A state moves one step at a time under one of 6 hidden systems, and each row is a state written as 22 numbers. Each run below is a few steps of one system.
trace 1, K873, 11 rows:
[[ -3  18  47 -55  -9  19 -54 -84  13 -18  38 -45 -25  19 -18   2  39  10
   -3  17 -14 -11]
 [ 12  -7  87 -53  52  26 -26   0 -10  30 -22   0  21  12  -7  -6 -13   3
    7  -5 -24  53]
 [-17 -17  -4 -30  32   8  73  64 -18 -24   0  35  29  10   7 -32  26  24
    6 -10 -35  55]
 [-25  22 -55  30  31 -42  50   7  -2 -65 -15 -21  -7 -22  46  28  16 -25
   46  -2   7  25]
 [ 47  65  21  36 -45 -62 -21   0  -4 -30  24  12 -13   0  52  22  -8 -24
   18  20  39 -23]
 [ 70 -11  -6  26 -12 -26 -34 -33 -42  51   8  43   1  -5   5 -32 -59 -23
  -28  11 -12 -31]
 [-21 -16 -22  25 -16   5  24  18  -4  82 -23   5   2 -38 -46 -27   0  17
  -72 -47 -12 -29]
 [-99  -2 -21 -20 -32  12  30 -20  30   9  18 -56   2   3 -63   1   6  -3
    2  23  -3 -25]
 [-16  27  47 -14   2  64 -31 -16  73 -28  -8 -27  12  49 -30  32  -3 -48
   30  29   8   7]
 [ 63 -16  39 -30  25  78 -13  27 -30 -35  -8  44  -1  32 -17   9  28  16
   38  21 -16  -6]
 [  8 -55 -42  16  44   1  -6  52 -43  -5 -47  13  -2 -28  17  16  -6  73
   38 -20   5  38]]
trace 2, K873:
[[ 66   4   6  -2 -43   3 -33 -44 -22  -2   7  48  22   3  30 -17 -27  31
   62  52  -1 -10]
 [ 33   7 -34  51  10  19 -47   5   1  41 -35  37   8 -52   5 -39 -10  37
  -37 -54 -38  22]
 [-67  35 -31 -12 -13 -24   3   4 -46  -3  42 -39 -24 -33 -38 -28  23  40
  -38 -21 -19 -14]
 [-67  33  29 -11  27 -25 -28   0  22   0  19 -65  -3  25 -20  22 -56 -66
   -7  10  13  25]
 [ 44   3  57 -29   8  31  37  45  12 -18  24  39   8  74 -21   2   7 -63
  -26  18   5 -14]
 [ 33 -82 -25   9  42  24  57  10 -40   1 -60  23  -5 -13  -8  31   6 -10
   42  17  -6 -27]
 [ -3  -8 -36  36 -56 -20  16  39  39   7 -32  14   9 -16  21  28  22  78
   33  -9  53  -4]
 [  1   4 -58   1 -44   9 -64 -78  22 -30  50   3  -1  -5  35 -27 -21  22
   15   9   4  -3]
 [ 32  24  46   6  24  16 -83 -29   7  21   0 -13 -35 -26   0  -9  23  -7
  -62 -45 -28   0]
 [-28 -10  47 -67  25 -24  26   9 -71  32  22 -22   0  14 -45 -26  -1  32
  -23   4 -23  12]
 [-66 -14  -4 -11  37  -3  59  44  42   8 -22 -13  36  14   6   6 -34 -46
    5 -11   0  61]]
trace 3, K665 (11 x 22):
[[  8  11 -12  49 -17  15 -13 -10  69  62 -61 -14  26  26 -54  12 -20  19
  -24 -20  20 -16]
 [-31 -19   0 -35 -53 101 -14 -12  -6  12  18  18   0 -23 -40 -17  31  40
    4   0  -8 -40]
 [-15 -21   1  13  65  33 -65   5   8 -20 -38 -50 -19   5 -57  26   6  23
   25  13 -33  32]
 [-12  33   5 -50  15  33 -11  34 -18 -53  34  -6  -6  45  24  12  27  54
   -7 -42  51  17]
 [ 12 -43 -12 -20  56  14 -26  -2 -34 -55  31  14 -22   1  50   4 -34 -65
   24  16 -15  30]
 [ 61 -10  -5  25  20 -89  21  30  -1 -21   3  13 -30  16  55  15  32  15
  -32 -20  26  14]
 [ -2 -21 -22 -28 -35 -50  39 -63 -32  26  25  12  17 -26  64 -15 -51 -23
   17  12  28 -15]
 [ 10 -16  18  45 -32 -43   0 -10  87  61 -18  14   9 -37   9 -18   6 -30
  -41  -1 -37  23]
 [  0  42   6 -19 -41   4  48 -75 -11  30 -11 -10  22  -5 -46 -34  40  42
   -2   8 -30 -43]
 [-64  30  52   4  11  54 -16  15  17  42 -50 -28  20 -53 -40  18 -17 -22
   28  -3 -20  14]
 [ -8  49  11  -3  -9  38  11  62  10 -49   7  12  20  49 -60 -19  41  45
   14  21 -30  17]]
trace 4, K546:
[[ 12  20 -37  12 -37 -52  67  -7 -45 -41  16  20  -2 -25  42   2  23  14
   49  30  15 -28]
 [-12  35 -12  53 -39 -34 -47  -7  33  29   3  -4  16 -23  31   8 -82 -47
    7  10  31   1]
 [ 52  24  14  15 -58 -16  -3  -9  11  44  26  36   1  20 -34 -48  22  15
  -72  -3 -20 -48]
 [-50 -38  -1  -8  12  22   2 -37 -26  63 -30 -45  -6 -30 -74   6 -26  -9
   -8   5 -13 -42]
 [-61  18  32 -26 -20  40  24  72  47  -6   3 -13  18  36 -53   4  36  31
   -3  -2   7  21]
 [ 10 -18 -30 -29  33  81 -26 -43   1 -70  10  -1   1  45 -17   2   0 -14
   47  30 -22   2]
 [ 47   5  28  26  47  24 -49  62 -17 -27 -34   7 -34 -20  31  49  30  17
    8 -33  27   9]
 [ 27 -48 -37 -13  -3 -65   3  12 -62 -20  22  22  -3  -4  35 -16 -10  65
   36  28   2  21]
 [-24  -6 -48  24  16 -48 -16  -2  27  22   8  -9   5  -7  60  -2 -61 -26
  -46 -53  36  38]
 [ 12   1  24 -25 -43 -51  34 -51  13   0  60   0 -31  -8  25 -22  59 -22
  -55   0 -15 -30]
 [ -7  -4  56 -13  14 -29  12 -63  14  59 -37 -45  12   3 -28  29 -33 -47
   19  29   0  -9]]
trace 5, K546:
[[ -4 -37 -17 -15  36  51   8 -13 -26 -18  -3  12  22  22 -48 -18 -42 -45
   43  55 -53   9]
 [ 11  35 -17  42  32  36  21  91   7 -30 -39  13 -13   3  -3  38  29  -6
  -15 -50  35 -14]
 [  1 -45 -43  -4 -39 -11 -14  -4 -50 -47  42  14 -27 -14  15   5   1  29
   61  62   9 -33]
 [ 15  -5 -14  54  11 -38 -74  31  43  29 -14 -10  -6  23  12  22 -58   0
  -39 -29  43  23]
 [ 27 -45 -11 -47 -31 -17  18 -34 -33  18  53  24 -23  12   6 -40  38  42
  -62 -17  -4 -32]
 [-58 -58  15  -8  40 -23   2 -31  31  45 -32 -65 -15 -29 -13  28 -16 -30
   -1  -3  -9  25]
 [  0  41  45 -54 -19   3  59   2  43 -23  16   3  28  60   9  -6  55  32
   -3 -10  13  23]
 [ 19 -18   1 -16  32  63 -10 -72  -2 -14 -24  14  14 -28  28   3 -25 -54
   59  16 -33  12]
 [ 43  62  32  53   5 -18  11  66   4  -5 -49  28   2 -32  14  11  49  35
    6 -23  -6  14]
 [-14  16 -59   1 -24 -24   5 -38 -74  -9  21   7  21 -28  10 -35 -51  27
   49  34 -12  -8]
 [-28  49  -8  56  -5 -13 -42  57  36  21  14  -1  -5 -18   0 -10 -35 -47
  -66 -42   3  14]]
trace 6, K940, 11 rows:
[[ -4  40  -1  40  14  11  30 -29   4 -29 -43 -39 -12 -11 -65  22  45 -25
   38  39 -41 -39]
 [  9  62  56   0 -34  43 -29  39 -23  20 -23  12  20  -3  -1  34 -30  18
   37  -1  62 -30]
 [ 29 -34 -42  32 -33  27 -45  40  21  -6  24  63  24  19  -7 -45 -39  13
    6  36 -31  22]
 [ -3 -12 -89  44  45  14 -16  17 -21 -24 -24 -23 -33  -2 -35   6  22  43
  -34 -42   2 -23]
 [-56 -31  23 -47 -33 -21 -23  30 -39  -7  52 -35 -44 -22  15  32   9  26
    9   9  55 -19]
 [ 24 -43  19 -26  17 -34 -25 -21  56  -5  30 -14   2  89   6   3 -33 -29
  -18  31  11  38]
 [ 62 -38  -7 -29  49  30  52 -34 -24   1 -18  34 -10  13  19  -6  44 -17
  -46 -51  -8 -24]
 [-21 -54  23 -13   7 -35  47  -6 -26  25 -42 -11  -8 -77  28  21  21  13
   61  25 -16  17]
 [ -6  69  15  -6 -23 -25  18 -23  69  -6 -17 -10  52  35  29   0   2  36
   27 -10  21  52]
 [ 15  56 -14   1 -14  47 -30 -64  -3 -16  34  32   5 -41  40 -44  -2 -34
  -16 -28 -37  -5]
 [  1  32  35  53  21 -45 -32  37 -30  28 -20 -23 -24 -54 -51 -11  13  -7
  -21  15 -64  -2]]
trace 7, K164 (11 x 22):
[[-21 -16   3 -26  26  22  46 -11 -48  51 -19  28  34 -59  13 -38 -29 -15
   -4 -30 -38  23]
 [-46  46   0  51 -14 -29  37  54  55 -14 -21 -12  11 -33 -20  -5  39  -9
   14  12 -39  30]
 [ -5  93 -22   4 -20  26   7 -40 -26 -51  12 -13  20  27  -4  13 -22 -20
   44  18  32 -43]
 [ 46   9  50  28  -2  29 -70  59 -25  18   4  42 -14 -13  -3   7 -40 -38
  -13   9   6 -17]
 [ 24 -41 -42  26   5 -34  17  36 -44  28 -13   7  -4  26 -73 -26   3  59
  -28  19 -21 -26]
 [-88 -38 -68   1   2  34   4  12  17  19  -5 -30  -4 -19   0  22 -36   0
  -14 -45  50  -5]
 [-14 -28  26 -18 -49  15 -37  -2  65 -46  55 -12 -34  25  -5  10  50  -8
    4  43  -3  -6]
 [ 66 -28  26 -37  59  19 -13 -82 -20  -2 -31 -19  -5  51  -8  26   7   6
   15   4   9 -15]
 [ 10 -55  28 -38  14  13  25  55 -19  31 -14  45   9 -30  47  -9  19  40
   -4 -42  -1  48]
 [-22 -10 -60  23  11 -58  35 -32  28 -32  -3 -13  11 -15  19 -28  18  14
   29  24 -52  53]
 [ -2  99   7   7   2  -4  -5 -35  15 -35   8 -20  -1  -7  59  23   7 -31
   -6 -51  47  -7]]
trace 8, K940 (11 x 22):
[[-11 -20 -36  -3  71 -26 -16 -30  32 -26  13 -37  -3  49 -19 -21 -14 -34
  -38  -5 -46  54]
 [  0  23  41 -42  36   8  63  13 -53 -19   5 -11 -32 -14  19  22  57 -34
  -28 -42  16 -31]
 [  0 -22  46  -7  -6 -51  31  -2  -3   9 -10   0  15 -11  26  19 -37 -52
   67  72  -3  21]
 [ 62  51 -20  42  -5  -5  43  -7  57   7 -40  40  47  40  22  -6   2   0
  -19 -38  18   6]
 [ -5   1 -42  22 -48  26  -2 -47 -42  10   3  29 -11 -96  18 -26  13  11
   20  -2 -24 -48]
 [-38  33  24  46 -27 -41 -54  21  41  41 -23 -47  -1 -15 -51   9  -9  41
   -4  15  -9  16]
 [-23  47  -4 -53 -24  55 -15 -10 -16 -10  58   5  26  66 -39 -41 -21  16
  -37 -12  11 -17]
 [-23 -68  -5  11  43  57 -32  34  -1  -6   0   2 -35 -22 -29   9 -13 -70
  -14  11 -42  -2]
 [ 26  -3  24  -8  29 -21  42  64 -24 -40 -21 -12 -18  51 -36  41  50  35
   25  27  17 -14]
 [  2 -31 -29 -29  -4  16   1  -9 -16 -12   4  26  24  13  72  26 -66  -7
   51  -6  75   7]
 [ 54 -42 -26  48 -20 -35 -13   2  68 -11   5  35 -30 -18  49  -8  48   6
  -26  -9 -21  18]]
trace 9, K982, 11 rows:
[[-44  15  29  30   1 -82   0 -13  15  29 -28 -57  -8 -58   0  18   3  -2
   22  20 -22  31]
 [ -1  83  34 -37 -41   4  36 -16  15  -5  23  18  63  59   1 -32 -25   0
   16  15  12  17]
 [ 34   2   4  36  17  66 -24  -6  -6  -1 -17  47  -4 -48  -3 -20 -10 -77
   -2   4 -60 -12]
 [ 11  30   2  50  -8 -33  18  66 -47  12 -37  -4 -13 -26 -53  10  36  62
    6  10  -5 -33]
 [-74   6 -52  -3 -29  29 -20  18 -10   2  17 -14  31  14  -9   7 -86   4
   36   7  54  -1]
 [ 28  -5   0  33 -14  31 -36  31  82 -35  26  19 -28  43 -14   7  32 -45
  -49   0  -6 -14]
 [ 38 -31 -11 -19  34   7  -1 -51 -72  -6 -13 -32 -40  15 -43  22  27  34
   -4   3   9 -66]
 [-47 -67  34 -30  19 -11  -7  50  13  48 -18 -22  -2  -6  18  37 -34  14
    0 -21  48  39]
 [ -1 -45 -41 -31 -11 -10  39 -19  52 -41  44  23  15  57  14 -39  32  18
   -8  17 -35  39]
 [ 22  24  -3   3  48  13   2 -84  -1 -27 -35 -28 -25 -44  47  26  37 -19
   16 -39  -8  -1]
 [ 16  21  88 -34 -31 -62 -18  22 -37  20  22   7  -6 -24  33   0   8  38
   21  25   7  22]]
trace 10, K982, 11 rows:
[[  1 -25  -8   6 -39  16  42 -21  99  33 -23  14  44  56 -27  -8  -5 -11
   -7  12   5   4]
 [ 19 -15   6 -20 -14  98   2 -61  19  -8 -26  14  -8 -29 -15   3  64  12
   27   0 -27 -36]
 [ -7  -5  47   2  14   5 -65  16 -10  14 -38 -30 -13 -29 -31  20  18  70
   46  20 -23  34]
 [-22  38 -23 -30  24  21 -27  39 -10 -29  26   7  37  50  -2 -32 -31  56
   -3 -27   4  65]
 [-12  13 -37  12  47  21 -20  22 -14 -66  39   7 -34 -20  32 -13  14 -55
  -34 -35 -29  14]
 [ 20  23  11  14  26 -94  23  18 -58 -32  15 -37 -46   4   7  34  17 -17
   -7  17  22 -30]
 [  2 -20   5 -22 -11 -45  42  -1 -20  39   9  11  31  31  37  17 -83 -43
    6   6  66  -9]
 [ 36 -64 -15  25 -46   6  44  -7  69  32  -5  60   7  -7  21 -19  22 -39
  -33   1 -16 -19]
 [  7  -6 -15  16 -32   3  16 -82   7  31 -42 -19  -7 -47 -24   5  50  49
   25  10 -15 -48]
 [-45  30  61 -28 -37  31 -52  -9  36  43 -14 -24  29 -17 -14   7 -20  42
   33   3  14  32]
 [  8  24  11 -15  15  54 -42  11  17 -24  26  21  22  39 -48 -62   3  12
  -20  11 -71  42]]
trace 11, K164:
[[ 42 -17 -43  69  12   9 -45 -16  23   6 -38 -16 -27  13 -67  16   7   0
  -25  10 -18 -48]
 [-32 -27  -3 -37 -26  47 -20  21 -42  22   4  -9 -19 -12 -14  25  10  73
   -3 -32  64 -40]
 [-35 -83  -9 -22   7   2 -55   0  45  -2  22 -18  -7  23 -18  -9 -25  12
   14  40 -28  57]
 [ 27  -1 -15 -24  54  31  19 -32  32 -44  -8 -13 -15  58  -1   8  65  17
  -40 -50  -1  11]
 [-14 -46  25 -56  25   4  25 -11 -53 -29  13   3 -29 -55  67  23  24 -15
   45   3   5  11]
 [ 40   5  27  15  20 -89  20  14  44  -7 -23  -1  20  34  40  11  -2   2
   19  20  -2  64]
 [ 31  44 -45  -7 -11  -8  50 -50 -24  -6  21  43  28  -5  61 -37 -12 -10
  -24 -43  10 -12]
 [-12  24  35  46 -30 -43 -19   5  -1  39  -1  -2 -25 -95  21  -4   1 -49
  -12   5 -32 -12]
 [ -6  77  28   2 -42 -54  25 -17   0  33  -3 -30  31  39 -58 -13 -11  33
   -3  25  13 -25]
 [-36  16   0 -11 -13  84 -12   0  -6  41   4  23  37  -6 -29 -30 -66 -52
  -16 -16  -9 -14]
 [ -1  -9  17  41  -9  39  -4  61  19 -11 -18   6 -23 -12 -79   3  59   0
   -6  34 -59 -23]]
trace 12, K665 (11 x 22):
[[ 36   2   6 -11  28  11  12 -18 -22 -39 -19 -21 -14  55  10  69 -12 -27
   45  16  71 -43]
 [ 52 -63  17  -3 -25  13 -30  51   9  18   3  65   4  12  55  16 -33   9
   15   8  44  12]
 [ 43 -64 -89  25   4 -23 -14 -36 -11  11  -3  32  -1  -5  14 -38 -12  55
  -16 -10 -22   7]
 [-49  -7 -29   4 -17 -23 -28 -54  13  22   6 -41 -32 -72  39   7  18  25
  -24 -48  18  -4]
 [-32  14  67 -54 -21 -34 -22 -53  34   0  50 -38  -5  11  -7 -22  21  -5
   -6  37 -42  35]
 [ 29  53  55 -30  63  17  40 -28   0  18 -32  -5  30  35 -15 -14  12 -29
  -30 -36 -26  26]
 [-14   1  23 -16  12  28  87  59 -43 -16 -25  35  11 -48  13   4  38 -13
   38   1 -19   2]
 [ -5  31 -38  65  -1 -35  23  32  19 -40 -34  -9  23   3  -3  21 -20  -8
   72  48  -1  20]
 [ 27  77 -24  44 -64  14 -40   9  11 -12  22  30   9   7  20   0 -27  -7
   -7 -12  47 -42]
 [ 25 -29   3  21 -20   0 -69   6 -49  34  31  20 -30 -27 -41 -26 -39 -17
  -28  34 -30 -43]
 [-31 -35 -14   1  18 -39   0  31 -15  56 -11 -40 -13  25 -65  -3 -12  49
  -65 -27  19  -8]]

Which system made each run below?
trace 13:
[[-18  40 -14  25 -82  31   4  41  50 -12  23  54  40  -1   3 -33 -11   4
   26  28  -8  10]
 [ 30  52 -39  62  -4  47 -59 -37   3 -25 -12  -3 -13  -9 -45  -5   5 -12
   -3   6 -29 -48]]
 | K982
trace 14:
[[  5  33  37   6   6 -63 -58  -8   9  51  -9 -20  26   5  12 -11 -68  23
    0   0   3  57]
 [ -2  41 -11 -20 -16  27  36  16  -2   9  40  50  32  14   3 -72   2 -15
  -65 -42 -31  11]]
 | K982
trace 15:
[[ 31  85  29   4  -2   5 -15 -55  64 -14   7 -22   4  48   4   1  28 -24
  -45 -33  11  -6]
 [ 32  -5  76 -48   3  38  11  -4 -72  20   7  35  -7 -36  -2 -10  12 -28
   15  16 -26 -28]]
 | K665
trace 16:
[[-30  -2  32   1  -1  -3 -37  14  30   5 -37 -46   3   6 -55  24  23  70
   45  35 -15  33]
 [-11  34  -8 -45  30  71 -28   4  -1 -45  16   9  32  57   2 -18 -20  31
   13 -23   6  46]]
 | K982
trace 17, 2 rows:
[[-88 -57 -56 -10  17  24  53  17 -16  -3   0 -19   2 -32 -34  -9 -13 -25
   21  15 -32   6]
 [-25  37  30   9  -1  15  14  22  61 -49 -13 -43 -17  29  -9  61  50 -23
   24   8  40 -10]]
 | K940
trace 18:
[[ 13  48 -36  25   3 -38 -17 -49 -11 -39  22  -8 -30 -55  57 -15  38   9
  -12 -34 -19   5]
 [-12  67  61 -18  -3 -81 -23 -19 -48  13  31 -45 -18 -24  24   6 -20 -10
   -5  -1  23   1]]
 | K164
trace 19 (2 x 22):
[[ -5  -5   8  16  12 -51 -43  49   6  -8  -1  -3 -13 -44  40  -5  24  63
    8 -14 -16  74]
 [-18  53 -48 -21  28 -57   5 -52 -24 -44  43 -35   9  36  18 -29 -16  15
  -14 -16  -1  25]]
 | K164
trace 20, 2 rows:
[[ -2   2  -9 -41  -6   6 -58 -27 -50 -24  28 -25   1  49  -8  12 -48  53
   45  26  48  -6]
 [ 21 -53  14  -8  30  25 -57  62  20  15  12  36 -13   2  29 -15 -18  -8
  -56 -44  -7  50]]
 | K546
trace 21, 2 rows:
[[ 33 -12   9 -17 -11   2   6 -29 -24 -49  49  -1 -38  40 -21  15  21 -57
   -1  53  -1 -64]
 [ 52 -62  39   0  31  -4  12  19 -13  59 -57   9  -6  12  -1  50 -24 -15
   -6 -10  46 -28]]
 | K164
trace 22:
[[-43  56  -2   4 -26  40 -47 -35  -8  36  13 -27  15 -11 -72 -37 -29  10
  -27  -1 -31 -25]
 [-52  22  44 -16  14  67 -28  47 -11   0  -2 -32 -12   7 -87   4  10  -9
  -14   7 -27 -11]]
 | K164
trace 23, 2 rows:
[[-13 -94 -68   3  24  38  -1 -11 -21   1 -23 -14 -20   7 -32  31 -27   3
   24  14  23 -40]
 [ -7 -53 -11  -2 -28  10 -48  15  66  -9   1 -13 -30  18  20  43  25  51
   -3 -13  54   9]]
 | K665
trace 24:
[[-53 -31  16 -32  26  33 -57  -7 -15  13  -4 -42 -29 -43  34  46 -27  -4
   16 -35  46  11]
 [ 33 -20  34 -19   1 -48   3  33  35 -26  29  19   1  40  16 -27  53  39
  -15  23 -38  60]]
 | K546
trace 25:
[[-11  25  33 -25  -1  17 -36 -20 -10  -2  16  15  30 -20  -6 -57 -13  16
   30  33 -76  59]
 [  6  84  -4  29  73   9  10  21 -17 -28 -35 -21  11   8 -33 -12  17  -7
  -20 -38 -42  27]]
 | K164
trace 26:
[[-15 -43   1   8  52  38  36  26  58  28 -53  17  28  -9   6   3 -17 -50
   -9 -27 -25  50]
 [ 21   6 -30   8 -31  13  63  -5  10 -56  -9  24  -5  -7   7   1  94  46
   36  14 -10 -23]]
 | K665
trace 27:
[[-33  14  39 -45  17  10  22 -63  18  13   7 -42  10  13 -57 -32  28 -23
  -19  17 -68  15]
 [-26  53  73 -28  37  47  44  16   8  -7 -42 -16  33   6 -27  17  13 -31
   42   6 -16  26]]
 | K873
trace 28 (2 x 22):
[[-53  28  -3 -67 -47   8   5 -10 -36   4  67  -5  24  32  13 -23 -41  27
   -7 -12  54  -6]
 [  3 -49  15  13  23  28 -37   4  59   5  12  10 -17  -4 -11 -11  -4 -83
  -38  13 -62  27]]
 | K546
